The rows of D fall into 4 groups, and each row is roughly a mix of its group's hidden directions.
D:
[[  6  15  -1 -15  14  12  19  -1 -23   2]
 [ 14  12  -1  -3 -21 -27 -13  -2  -9   2]
 [-15  16   9   8 -12   3  -4 -22  21  -3]
 [  8  13  12  -1 -21 -20 -15  15  -8  -6]
 [ -4  -4   9 -16 -24  27   9  -3  -1  -6]
 [-22  -9   0   4  13  11   0   2  -9 -28]
 [ 24  20 -14   7 -12   6 -15 -10  -6  -4]
 [  1 -23 -21   1 -20   4 -11  -5 -12   8]
 [ -2  -6   5   2  16  14 -14  -1  30 -11]
 [ 22   5   8   0 -10  -5   9  -5   1 -31]
 [ 19  18 -11   9   2  -2   4 -19 -18 -12]
 [  4  -3  -3  30 -13  10   4  -2 -20  12]
 [-19 -30 -11   1  -8   4  13  -4   1  12]
 [ -8 -10   5  -3  -6  25  22 -11 -17  -2]
 [  2   7 -16 -11 -25 -15   8  -9 -19  -3]
 [  4   4  -5   0  13  -1  21  13  22 -21]
 [  7  19  -1   6  -9  16  13 -28   4   7]
 [ 21  -2  -8  -5  -3  12 -15   4  20  20]
 [ 18  32   9   8   2  -2   3   2 -10 -14]
 [-18  -2  13   8  24   9  -7  14  -2  17]
 [  8  12   4 -13  11   8 -29  -7  -5 -17]
 [ 14   2   0  -5 -18   1   1  -3 -30  19]
 [ -5  15   6  21  16  19 -13   0  -2  16]
 [-22 -22   1  -7 -22  -6 -12  -9   8  -1]
 [  4  -4 -22   3 -11  23  13 -18   7  -4]
 [ -3   5  -1   2  21  23 -14 -17  -6  15]
 [ 11  -7   0 -12 -30  -6 -16   3 -11  11]
 [-12  -9 -13  20   5  14   8   1  26   5]
 [ 13 -16   5  -5 -22  -8  16  -6 -14  16]
 [ -2  -1 -11   2 -21  11   2  -1  -8  32]
 [  6  18  -5  18  14  14   9  -6  23   1]
 [ 28   3  16   5 -13  -2  -9   5   1 -21]
 [-18 -24  -2 -10  -9   0   5  -1 -24  -9]
 [ 11  -1  10 -17 -25 -14  -1   2 -13  16]
 [  9  18  14 -16  22 -14  -3  -8 -11  -4]
 [  3   0  -7  27  18  -8 -16   7  15   6]
 [ -5   2 -13 -28 -13  -8  -7  -7  12 -18]
 [  8   0 -12   3  17  10   0  14  18 -26]
 [  7  19 -11  14   3   8   5  20  -9 -21]
 [  0  15   3  17  -2  26 -20  -4  -7   9]
 [ -2  12 -13  13  16  18  -6 -21 -14   1]
 [-10  -5  12  13  -8 -11  15  29  -5  -7]
 [-17  -7   2  -8 -16 -22   6  -6 -18  14]
 [ -3   9 -11  16  32  -6 -13  -8  -3  -1]
 [  0   7  -2  23   6   8  27  17   6  -7]
 [-24  -4   4  16 -21  13   5   8  13  -7]
 [ 13  12  -9  16 -15  -3  10  -7 -27   3]
 [ -4   3 -13  28  18   3  17   5  10  -5]
 [  6  22  -6 -12 -26  -5  10   9 -10  -9]
 [ 10  17   1  11   3  24 -21  -5 -11  11]
 [  1   5   5   6   9   0   7  33 -11 -18]
 [ 11  -7 -16   2 -24  -7 -20  -3 -19   2]
 [-10  -5   6 -26   2  -1  -6  11  28  -1]
 [-15 -22   9 -19  -6 -21   4   1  -7   8]
 [-13  17   1   0  -9  23  -5  12   8 -21]
 [ -3   4   3 -11  27  11  22  14  -8  -1]
 [-12   9   6  -3 -28  16  -9  17   5 -10]
 [ -8   9   3   3  12   1   0  16  26 -23]
 [ -5 -14  -1   3 -12   4   4  11  28  21]
 [-20 -11  -3  -4 -23  -7   0 -11 -20  12]
 [ -5 -20  -4 -21   5   8  25  -6  -7  10]
 [  3  -7  -6  -2 -24 -15 -15 -22   9   6]
 [ -7 -19 -15  -9 -10   7  -1 -17  21 -13]
 [-16   4   2 -20   3  -9  19  17  10 -15]
 [ 18   0  11  24  16   3  -5  15  14  -8]
 [-11   2   9   9  19   1 -21   4  23 -12]
 [  8   6 -16 -13   7 -11 -16  16  -8 -22]
 [-20   7  -4 -29   5  -6 -11 -14  -8   6]
 [ 21   8  -7   4 -22 -13 -12 -13  11 -10]
 [  2  -6  20 -23  -4  -1  -8  21 -15   8]
 [ 24  10  -2  16  18  14   2   8  13 -11]
 [-13  -8  -1  12 -10 -11  32   1 -12   5]
 [-17 -19  -5  -5   6  -2   0   1 -26 -19]
 [  0   6 -14   8   6  21 -21 -18   8 -12]
 [-14 -11   6 -16  18  -4   7  23 -15  -3]
 [-11  -9   7   1   3 -28  -4  24   9   5]
 [ 24  13  16  -5   2 -18 -19   1   1   8]
 [ 25  22 -10  11  -1  11  12   2 -14   3]
 [ 15  -6   0 -29  10 -22   1   4  -1  -6]
 [-12 -27  -3 -24  10   0 -11  -1   0  -6]
 [  9  -3  -1  -7  -7  -5 -30   8 -15 -20]
 [-14  11   5  29   5  12   7   3   6  19]
 [ -5  15 -14  -4 -23  24  -3 -11  -7   2]
 [-10 -22  -5   7   4   1  -2  31   0 -11]
 [-20  -8   7  12   6  19 -12  15  18  -1]
 [ -1  12   2   0  21  -1   1 -12 -14 -29]
 [  3  16  -4 -14 -16  -8 -21   6  10 -20]
 [ -5   2  15 -12 -18  -1  25 -15  -8  12]
 [ -7  -5   1  20  10  25  11  -2  20  -3]
 [  4  -6  20  28  10  -1   3  18  -3   9]
 [ 12  21 -14  19   6   6  -8 -18  12   0]
 [-20 -19   2  -2  22   3   1  17   4 -13]
 [  5 -11   0  -4 -30 -12  -5  15 -16   6]
 [ 13   7   2  -6  10   6   5 -24 -10 -25]
 [ -3 -12  -5  -7  -6  -9 -35  10  -4  -8]
 [ -8   4  -2   9  36   1   9   1  14  -6]
 [ -7 -17  16   7  19   5 -13  12  20   1]
 [ 11  13  11   4   1  27 -17  16   0  -2]
 [ -1  24  -5   0 -22  17   0  13   3 -13]
 [ 16  12 -16   4 -12  -3 -26  -8   2 -15]
 [  4   9  10  10  -5  13  -8 -26  -2  23]
 [ -3  27   4  17  12 -11 -15  -3 -12   9]
 [ -1  19 -16  14   4  -2  15  -9  21  15]
 [  1 -13  13   7  16  -7  10 -13 -25 -15]
 [-35  -2   6  -1  12  12  -4  12  -9   0]
 [ 13   4   4 -20   2 -27  11  -4  -7 -16]
 [-21  12 -11  -4 -15  12  -1  12 -10  21]
 [ -2   6  -3  -3  13 -15 -14  17  28  -6]
 [ 10   6 -16  16   0   2 -15   2  21  20]
 [  2  19 -19  20 -14   1  -5   9  -6  17]
 [ 15  -5   5   9 -16  11  -3 -26  20  -2]
 [ -3   2 -18   9  -6  -1  -6 -33 -13  -1]
 [-11   9 -15 -26   1 -18  14 -10  -2  -6]
 [  7  15   9 -12   6  14 -25  -4   0 -19]
 [  2   4  -6   4 -28 -18  23   2  -4  -6]
 [ -9  11  -8   7  23 -14   2  20  15  10]
 [  3  -8   6  25  -4  12   8 -11 -26  -3]
 [  3  23 -19   3 -19   0   3   3 -17  14]
 [ -5  13  -9  30  -3   1  12   8  20   2]
 [ 15   5   1 -11 -22  18  12 -17  -9  -9]
 [  2   7  11 -11   7  25  14  -3 -17 -18]
 [ 20   6 -10 -24  -2  -2   5 -25   0   5]
 [ 18   1   4 -12  12  -5  -4 -11  21 -23]
 [  7  12   1  18  10  32   3   2  -5   9]
 [ 27  -3 -11   2  -4  -4   9  18  -6  21]
 [ -4 -16   6  18 -17  10 -15 -15  18  -2]
 [-13 -12  13   3  16 -11  -9  27   8   1]
 [-17   8  -1 -14  18   2   5 -13 -18  19]]

Each list below has three rows that fit no group; the rest each fit one group, if only roughly. Name those rows in the order they come.
  K_893: [  9   9 -13 -20  -2 -25  -1  -4   6  18]
  K_366: [  3   7  -4  12   8  27  -8  14 -10 -20]
  K_109: [ 14 -20  16   2  11  -4   9  10 -22 -10]
  K_622: [  1  -4 -16 -14 -18  12 -11 -23 -11   6]
  K_52: [ 21  -3   8 -16  -5 -19  -8  16   3 -18]
  K_314: [  6  13   4  17   1 -18  10   8 -19 -20]
  K_303: [-11 -15 -16   5   9   3  21  -7 -23  -8]
  K_560: [ -5  -4 -14   7   5  -6  17  -3  33  -4]
  K_710: [ 19  22   8  -4   9 -16   7 -19  -2  -8]
  K_644: [-19  -2 -13  13  29   5   7   4 -10  -6]
  K_482: [ -6   6  -9  -4   3 -25  -9  15   7  24]
  K_394: [ -4   0  -6  14 -13  11  -9  -7  33   7]
  K_226: [ -8  -9   8  -3 -23 -13  -5  12 -24 -11]
  K_182: [  3  15  -7  28  20  -1  -9  -4  -3 -16]
  K_976: [  4  -4 -12  12 -21  11  12   7  -1 -26]

K_109; K_710; K_644
  K_536: [-27   6  -2 -21 -21   5  -7   3  -2  -3]
  K_809: [  1 -20   1  30 -12   6   2  -5  15   0]
  K_356: [  5 -11 -16  30   1  17  -8   4   6   6]
  K_280: [-27 -14 -17  -1  15  11  12   9   4   2]
  K_331: [  0   2 -14  14  -9  14  -7  10  -5 -30]
  K_779: [-15   4  -5 -13   5  14   8  25 -19  -4]
  K_232: [-14 -13  -4   3  -1  22  -9  14  -5 -24]
  K_18: [ 12 -14  -7  21  17  -3  10  -5  20 -12]
  K_583: [-15   7 -18  24   3  19  -1   5   6 -11]
  K_203: [  8  -1   6 -24   4  -9 -28   0 -13   3]
  K_195: [  9  11   0  18  10  -6  21   3   7 -25]

K_356; K_779; K_195
  K_307: [-10   3   0   8  -9 -10 -12 -21  12  26]
  K_992: [  3  10  -3   7   5  18  19  16 -15 -20]
  K_714: [-21   6 -10   8  -3  26   5  -4   2 -19]
  K_706: [-14  12  11  21   6   5  -8   3  23  13]
  K_488: [  8   2 -17  -8 -14 -19  10 -15  21   1]
  K_192: [ 12   6   2  -2  23  19   6  17  -8 -18]
  K_419: [ -7  -1 -19 -27  -2  -5   2 -14 -18   7]
  K_553: [  9 -22  -2 -21  -7   1 -17  16  -5  10]
  K_76: [  1  -1  28   4 -16   5  -2 -10 -15  19]
  K_619: [ 29   8  -7 -15 -18   0  -9   8  -9  -3]
  K_474: [ 25  20  -2  -7  -5   1 -10   2 -22   8]
  K_425: [ -2 -23  -6  21  -3   5  13 -10 -20   6]
  K_730: [ -2   1  10 -38  -1   8  -3  12  -4  -2]

K_714; K_706; K_425
  K_873: [-19 -18 -13 -20   2  10   2 -15 -12   7]
  K_832: [ 23   6 -11 -12 -19  -3  14  13   6 -14]
  K_227: [ 14  26 -20   0  -2  17   7  -7  -8  -2]
  K_611: [ -8 -16 -11  15   7  22  10  11  -2 -18]
  K_6: [ -9   0 -21  14 -17 -14  13   6   3  19]
  K_295: [-11  11  21   8  -4   1  21   6  -5 -22]
  K_694: [ -2  -4   1  21  22 -10   4 -18  17  11]
  K_130: [  4   1  -2  13 -32  13   4  11  -8  14]
  K_551: [ 12 -11 -10  21 -20   8   7   1  20   4]
  K_50: [  0  24  15   8 -10  -4 -16   0  -6 -22]

K_6; K_694; K_551
  K_671: [ -9  22  11  -8  19   0 -25   6  -3  -1]
  K_198: [  7   7  18  15   7   5 -24  20   3  -7]
  K_606: [ 11   3 -19 -29  -6 -15 -13  -2   0   3]
  K_88: [-22  -3   6 -22 -15 -17   2  -2  15   8]
  K_600: [-22 -10  16   0  24 -14  -3   8  10   0]
  K_904: [-24  -6  16  22  11  -2  10  12   4   7]
  K_890: [  2   2  -6  21  11 -14  19   6  16  17]
  K_317: [-26   0  -4   0 -22  18  15  -3  -5   4]
  K_136: [  1  -9 -15   4   0  20   6 -10 -28 -12]
  K_715: [ 15  -4 -17  -6 -13  -1  -1 -25  20  -4]
  K_545: [-30 -15   5  -8  -1   9   9 -15 -11  -7]
  K_806: [-22  -9  10  -4  -1  16  16   7  12  19]
  K_877: [  3  12  -5  15  -3 -26  -7  23  10  -3]
  K_386: [25 19  5 -6 16 -9 14 -6 -9  8]

K_606; K_88; K_806
  K_734: [ -3  -3  -8  -8  12  13 -10 -15 -24 -20]
  K_262: [ -7 -11 -23  -1  -9   5  14   5 -19  18]
  K_439: [  4 -24   6   3  -6   8  -7  -9  25 -16]
  K_605: [-11   7  -3  13  20 -24  -6  15  -9  -6]
  K_843: [ 25   1  -1  21  -8  14  -1 -15   0 -13]
  K_230: [ -1  -4  25 -17   2  14  20  16  -2  -1]
  K_478: [  9   9  -8  -2 -17 -16   4 -31   0  -4]
  K_998: [ 4 -4 -8  1 -2 39 -6 -9  2 -1]
  K_613: [ 13  -5   9  -8 -26  -6   7  14  20  -7]
  K_903: [  1  -8   3 -13  -7  15 -24   2  24  11]
  K_421: [-29   0 -15  -4 -12   7   8  -4  12  18]

K_262; K_478; K_421
  K_767: [-16  -7   1  18  17 -16  -4  -3  23  -8]
  K_823: [-17  -5 -18  14 -18  -7  -7 -15  14  10]
  K_451: [ -8  -4   1 -15   9   4  -1 -14 -27 -21]
  K_659: [ -1   5  -5  -3   6  -2 -10  13 -18  33]
  K_778: [ -3  -7  -1  12  -4   0  34  16 -11   3]
  K_187: [  2  -4 -17  18 -22   0 -19   6  15   9]
  K_4: [  0   0 -17 -13   3  18   8 -14  27  -4]
  K_477: [ 14  26   2   5  -8 -21  13  -8   6 -10]
  K_963: [ -2  12   0  -5  30 -14 -10 -20  -3  -4]
  K_603: [ -3   4 -13 -11  14  16 -18   1 -24 -11]

K_659; K_4; K_477
  K_852: [  7   2 -13 -21  -1 -22  12  12  -4 -17]
  K_978: [ -1 -10  -5 -20 -15  -1  24   3  20   3]
  K_566: [  2 -10   7  10 -10  30  -6  -2  21  -3]
  K_80: [  2  -2  11  16  10  -6  -7  14  17 -26]
  K_699: [ -9 -11 -21 -12 -17 -14  -9   1  -5 -20]
  K_446: [  9   8   4  -3  -6 -10 -20   1  -1  32]
  K_26: [-10  -2  -1 -19 -19  17  13 -16   9 -10]
  K_218: [  3   7   7  11 -33 -21   1  -1  -5   4]
  K_510: [ -3 -12   0 -21  16  25  -3  -5 -13 -12]
  K_22: [ 22  13 -15   3  11 -24  -7  -5  10   3]
  K_117: [ -2  -8  -7  -1 -15 -23   0 -17 -24   7]

K_978; K_446; K_26
  K_696: [  7  12  16   1  14 -11  20  19   1  16]
  K_646: [ -2  -5  21   4 -11  27 -15  -7  12  -4]
  K_485: [ -3  -2   9   6  -6  23   3  28  10 -13]
  K_959: [ 13   9  -8  11 -14  22  -1   1  24   9]
  K_399: [  2   8   5  18  -4  23  22   9 -11 -11]
  K_157: [ -6  14 -21  -1  -2  -2 -24   7  19 -11]
  K_951: [-10   5 -19   6   7  21  -9 -24   6   5]
  K_206: [ -7  -2 -11  20  -6  -9  -3  14  -7  29]
  K_255: [-11 -14 -14  -8 -21  -1   7   7  20  17]
  K_983: [ -4  -5 -10 -16  19   6  -8 -26 -10  12]
  K_30: [ -6   2 -16  -9  12  26  11  -5 -20  -7]
  K_956: [-16  -1   1  -7  30   9  -1 -19  -3 -12]

K_646; K_157; K_255
  K_526: [-17  -6  21  -5 -19  -4   6  17  17   3]
  K_576: [-12   3 -13  -5  17 -23 -18   5   1 -14]
  K_94: [-17 -21   2   3 -20   6  16  12   5  12]
  K_795: [ 6  0  0 40 -1  5 -4  8  1  0]
  K_107: [-16  15   2 -18 -28  -1  -1 -12  -4   1]
  K_416: [ 16 -17   9   4  -5  13  15   9 -26  -1]
  K_765: [-16   0  11  -7  -7 -12 -33  -2   3   0]
  K_447: [  0  -1  13  -6   7 -16  -8  21  25  13]
  K_354: [-22 -13 -14  22  13  -3  -1   2   7 -15]
  K_72: [ -8  -9  -3   3 -19  21  19  13  12 -11]
  K_449: [  6  -2  11  -5 -15  -5   7  34 -12   1]

K_576; K_107; K_416
  K_329: [ 21 -16 -10 -15 -15 -18  -4   3  -3  13]
  K_341: [ -7  -5  12  -6 -23  -7  -9  22 -17 -11]
  K_270: [ 16  -4  -8  -9  -5  16 -31   6  10   2]
  K_27: [ 8  9 13 16  9 18  8  8 18 18]
  K_570: [ -1  11 -21  -7 -12 -24 -17   5 -10  -4]
  K_746: [-18 -29 -11   1   7  15  -2  10   9  -7]
  K_479: [  3 -19  10 -28   3   7   9   0 -19   6]
  K_731: [ -6 -21  18   4  10  25 -10  -8   7   8]
  K_86: [  8 -10   6 -20 -20   1 -17   6   8  19]
  K_616: [  0   9 -16  21 -18 -11  -2 -12  20   4]
  K_587: [ 19  -3  12 -11 -14  11  11  18  -5 -19]

K_329; K_27; K_587
